Q:  28    2  -12  -30   -9   -8  -35
A: 28
Q: -13   -6   -6   32   -2   -8
A: -13
Q:  44   28    8  -11
A: 44
Q:  17   13  -18   31   -3  -20
A: 17
Q: -43  -15  -29  -15   10  -29   28
A: -43
Q:  21   38   -1  -44   39   25
A: 21
---
[[-10, 26, 1, 40], [16, 19, 17, 16], [-24, 7, -24, -31]] | 16
[[689, 59, 232, 409, 592, 365, 678], [352, 269, 404, 472, 493, 56, 386], [369, 585, 241, 546, 190, 395, 877]] | 352
[[195, 545, 469, 627, 979], [81, 120, 495, 444, 958], [550, 83, 698, 484, 488]] | 81
[[210, 56, 23, 41], [24, 43, 90, 23], [146, 109, 191, 203]] | 24
[[1820, 8294, 7081, 7061, 7550], [9588, 4670, 5184, 5991, 5790], [9367, 5454, 5014, 7935, 8539]] | 9588
[[90, 204, 24, 48, 76, 128, 34], [212, 165, 157, 174, 56, 55, 41], [190, 143, 96, 140, 24, 180, 19]] | 212
[[8, 6, 7, 4], [3, 2, 7, 1], [4, 2, 3, 7]] | 3
[[8, 2, 4, 4, 4, 5], [4, 6, 4, 4, 3, 4], [3, 6, 7, 1, 3, 2]] | 4
[[-13, -41, -3, 27], [-22, -13, -3, 21], [-13, -15, -22, 21]] | -22
---
[-34 -20 -43  30] -20

[[-14 -20 -18 -32 -29 -13  -9]
 [  9  34  16   8   2  -9 -11]] 2

[[ 39 -22 -33  -3]
 [ 33 -13 -36  23]] -13

[[ 17  -3  42 -12   9]
 [ 12   9 -21  26  31]
 [ 13  -3  45 -13   1]] 45

[28 15 30 20 45] 30

[[-10   2 -39  -8]
 [ -4   1  -2   5]] 1

[-24  -7 -27  25 -36  -3] 25

[-35  -3 -11  -7] -3

[[ -1 -14   5  15  17  13 -16]
 [  0 -25  34   0  -2  27 -20]] -2
---
((127.500, -157.277, -115.926, -55.104), (60.019, -164.655, -120.693, -55.166), (126.625, -152.640, -109.625, -67.585)): 127.500
((-0.7, -1.5, 0.1, 0.0, -0.3, 0.0, -0.3), (-0.2, 0.6, -0.1, -0.3, 0.5, 0.6, -0.4), (1.1, 2.0, 0.0, -0.1, 1.3, 0.3, 0.1)): -0.7
((-6.220, -2.790, 14.030, 9.380, 21.057), (4.843, 12.594, -16.836, 4.999, 13.523), (6.728, 6.015, 1.807, 0.182, 3.179)): -6.220
((0.89, 0.26, 1.28, 0.17, 0.07), (0.07, 0.39, -0.61, -0.16, 0.22), (-0.56, -1.35, -0.36, 0.43, -1.36)): 0.89
((11.951, -5.415, -1.122, 1.320, 14.399, -14.523), (-1.086, -2.624, 6.300, -19.695, 8.164, -17.041), (8.452, -21.810, -11.650, 1.970, -0.122, -7.865)): 11.951
((0.018, -0.155, 0.155, 0.013), (0.043, -0.159, 0.151, 0.069), (-0.056, -0.110, 0.155, 0.099)): 0.018
---
[[ 15 -10 -11   6  33   5  12]
 [  3   0 -29  12 -17 -13  10]
 [-13 -14  21 -32  25   0 -21]] >> 15, -21

[[ 22 -19   7 -17 -32]
 [-15  19 -13  -3  22]
 [-12 -27 -39 -32   2]] >> 22, 2

[ 40  22  12 -14] >> 40, -14

[ 21 -18 -33  37 -22  -8  -9] >> 21, -9

[-13 -19  18  42  11 -11  -4] >> -13, -4

[  2  -3  37 -10] >> 2, -10

[[-25  -2 -29  -9 -12]
 [ 10 -43  17 -24 -17]
 [-20 -15 -21  40  39]] >> -25, 39

[[-32   1  -5 -15  30]
 [ 23  -5  -2  28  -6]] >> -32, -6
---
[-26, 37, 28, 6, -2] | 28, 37

[[-20, 15, -17, 2, -7, -19, 14],
 [-15, -11, -24, -16, -13, -18, -1],
 [-2, 18, -33, 13, 33, -27, 21]] | -16, 33

[[14, 42, 2, -4, 4, -27, 11],
 [20, -15, 25, -9, 35, 6, 24],
 [18, 3, 33, 25, -1, 18, 27]] | -9, 42

[-29, -30, -9, -36, -13] | -9, -9

[[-14, -7, -11, -12, 3, -15, -10],
 [-26, -35, -30, 30, -12, -4, 9],
 [5, -18, 5, -16, -5, -19, -16]] | 30, 30

[[43, -17, 14, 27, 11],
 [3, -2, 7, -22, 16],
 [-1, -13, 5, 14, -2]] | 7, 43

[-34, 0, -28, -7, 12, -4, 39] | -7, 39

[9, -32, -8, 7, 4] | -8, 9

[[2, -18, 19, 0, -10],
 [2, 31, -28, -22, 5],
 [-5, 28, -39, 21, -16]] | -28, 31
---
[[-40  33 -24 -41]
 [-15  27 -42 -11]] value -24

[[ 10 -37 -23 -26   8]
 [ 25  -5 -15  -9 -10]] value -26

[[-10   2  14  41]
 [-10   3  13  38]] value 14

[[ 4  9  8  1 23]
 [-8  1  4 -3 38]] value 1

[[-10  42  13 -27]
 [-44  28 -22 -22]] value 13

[[  9 -23 -22   6  36]
 [  3  30  27  -3 -17]] value 6

[[-12 -44   9 -20 -10]
 [-29 -34  10 -18 -18]] value -20

[[-16  39  -9  -4  -9  42]
 [-10  29 -14  -5   0  32]] value -9

[[  9   9 -25  16  -9 -16 -29]
 [ -6   1 -31   2  15  33  40]] value -16
